rotation steps, each row followed by its count of steps:
The counts run from 0 to 726.
[122 139  98 123 113 106  75 176 135 141  67 163 133 100  72 144 136 131
 143 141 114 113 176  88 130 110 142 127 150 111 119 133 134 123  94 121
  90]  130
[144 151  98 124 126 128  89 175 149 119  69 149 147  95  62 132 129 123
 142 137  99 103 169 103 115 107 102 159 169 111 131 149 116 129 135 125
  98]  618
[122 172  98 155 107 105  97 153 162 121 128 183 145 141  83 111 109 120
 137 128 123  89 166 137 122 133 156  83 140  93 153 156 118 112 127 114
  78]  134
[141 135  88 139 125  92  63 162 104 117  74 135 150 141  88 124 122 117
 145 155 127  95 170 139 123 114  84 131 180 136 129 131 138 119 126 117
  91]  190
[112 132 132 130 128  75  68 153 168  94 122 124 124 106 102 121  96 144
  93 157 130  73 140 147 136 127  89 117 158 114 120 136 155 125 146 118
  70]  172
[143 131 110 138 128  79  71 145 124  94  95 110 159 143 105 101  85 114
 130 151 123  90 156 151 117 135  77 119 173 141 111 136 142 119 150 111
  90]  601
[ 84 174  95 156 126 103  81 147 141 125  93 152 138 147 108 132 121 131
 153 129 133  99 153 112 124 137 160  74 164  87 132 147 129  95 134 109
  62]  545
[127 142 129 109 147 119 110 142 178  55  77 140 117 119 103 115  96 138
 126 133 126 113 147 131 115 149  94 113 179 108 106 124 148  98 179 119
  98]  448
[112 137 121 105 135  97  94 114 164 104 114 184  98 122 112 117 105 128
 120 106 152  90 142 145 114 143 135  58 150  98 118 133 127 102 121 121
  61]  380
[115 168 112  91 109  96  89 159 141 100  69 127 156 139 115 155 113 146
 123 125 134 121 168 106 139 146 115  74 183 105 134 162 126  89 130 135
 102]  263
[142 171  98 112 126 133 126 136 159 113  77 199 134 122  95 104 133 114
 160 110 108 130 152 127 119 131 140  96 151 105 130 152  95  94 131 113
  90]  410
[118 125  97 132 120 131 127 129 153  92  90 191 133 131  96 107 117 127
 181 114 118 104 166 124  93 140 121  89 161  91 123  90 133  93 126  92
 112]  361
[113 156  91 144 111 135 107 172 154 110  78 118 136 118 105 148 135 125
 135 121 134 108 177 100 101 129 114  80 184 115 121 150 134  84 136 114
  80]  342
[173 116 118 120 124  96 106 120 139 120 113 195 126 123  80 102 102  96
 113 117 134 104 177 161 105 123  88  95 166 132 115 114 124 116  88 100
 110]  228
[137 112 128 121  90  93  92 158 143 101 110 145 146 119  75 144  92 135
  95 137 115 103 201 118 119 125 114 119 171 123 105  99 156 123  95 117
 130]  433
[112 146 130 123 134  74 111 120 153 115  99 194 116 135  98 143  72 132
 131 127 142 122 145 125 125 166 150  89 165  74 123 116 149 134 127 103
  87]  301
[134 109 115 100 143 112  71 143 113 110 103 183 126 118  59 127  85 119
 160 153 123 111 175 129 123 117 109 146 180 108 114  99 140 142 124 111
 121]  238
[163 128 100 139 109 111 110 135 127 133 111 200 141 136  68 123 105  85
 137 125 121 103 177 143 101 123 104 105 162 108 146 112 132 135  89  93
 110]  638
[124 145 106 149  92  84  88 152 142 127 108 138 155 124  96 142 126 134
  96 145 132 105 192 124 112 106  77 113 179 129 132 138 153 111 100 105
 119]  141
[147 161 117  96 122  74  89 135 141  99 113 161 141 163  95 125 112 131
 117 137 149  91 152 153 140 142 124  66 150 115 144 155 104 114 143 146
  71]  183
[150 139  88 164 130 134 122 135 144  93  68 153 116 124  76 115 143  99
 151 117 120 113 182 116 100 125 138  99 184 122 109 115 144 101 123  94
 111]  70
[145 166 117 111 113  93 104 129 141 110  66 179 141 122 109 117 125 120
 138 120 113 148 175 119 140 108 114  90 169 148 106 136 120  81  71  99
 139]  275
[159 107 120 131 127  75  91 137 108 107  92 180 114 128  63 137  88 113
 125 147 141 110 175 136 125 128 127 131 174  99 123  93 157 156 120 109
 106]  24
[161 137  92 117 115 117 115 154 143  89  38 125 147 121 103 122 121 117
 144 118 106 132 178  98 123 141 112 101 178 128 105 138 124  93 127 108
 114]  479
[137 150 106 142  94  99 106 167 176 103 100 166 155 119  91 113 142 145
 120 151 107 100 175 140 118  89  60 133 158 109 150 133 156 126 129 127
 109]  493
[155 173 102 173 117  92 102 148 137 131 102 166 135 152  67 130 113  93
 117 138 121 117 173 142 125 128 137 113 173 110 142 147 129 142 132  91
  96]  347
[118 171 118 140 109  71 117 109 160 116  96 188 158 156 127 108  93 118
 133 128 125 138 155 132 134 143 126  60 161 117 124 138 126  80  99  81
 116]  350
[148 119 137 117 142 113  88 148 121  94  86 148 122 114  61 135  83 109
 119 137 128 104 186 127 108 130 101 141 205 131 107 101 151 129 142 110
 127]  725
[107 120 111 109 150 124  58 154 133 139 106 145 128  93  70 128  92 113
 145 137 131  90 174 108 109 137 125 126 169 106 105 124 119 125 116 127
  76]  666
[112 141 105 128 104 129  81 179 151 117  69 140 132  91  88 139 135 133
 137 131 104  95 179  85 120 121 148 119 156 116 103 133 132  98  98 115
  79]  129
[ 95 183 107 137  98  98  95 150 165 125 120 177 148 148 111 124 123 135
 134 135 125 105 162 124 131 135 151  67 155  91 146 145 121  93 115 112
  88]  135
[164 162 109 128 105  69  95 157 159  88  71 166 152 120 102 104 111 136
 118 150  93 110 156 134 154 118  83 141 144 125 131 149 125 119 134 115
 119]  201
[106 135 127 142 127 112 120 125 161 107 108 175 134 129  98 132  75 110
 134 115 130 122 175 114 105 168 158  78 168  98 101 107 138 105 111  86
 105]  224
[152 153  92  92 136 108  99 142 140 141  71 200 118 110  83 120 138 115
 144 119 125 124 154 123 134 106 107 102 150 111 136 155  96 107  94 127
  81]  334
[137 139  95 126 111 131 132 157 157  93  66 187 110 114  80 132 147 130
 165 114 119 105 184 108  97 122 144  98 170  87 128 110 145 111 126 119
 112]  284
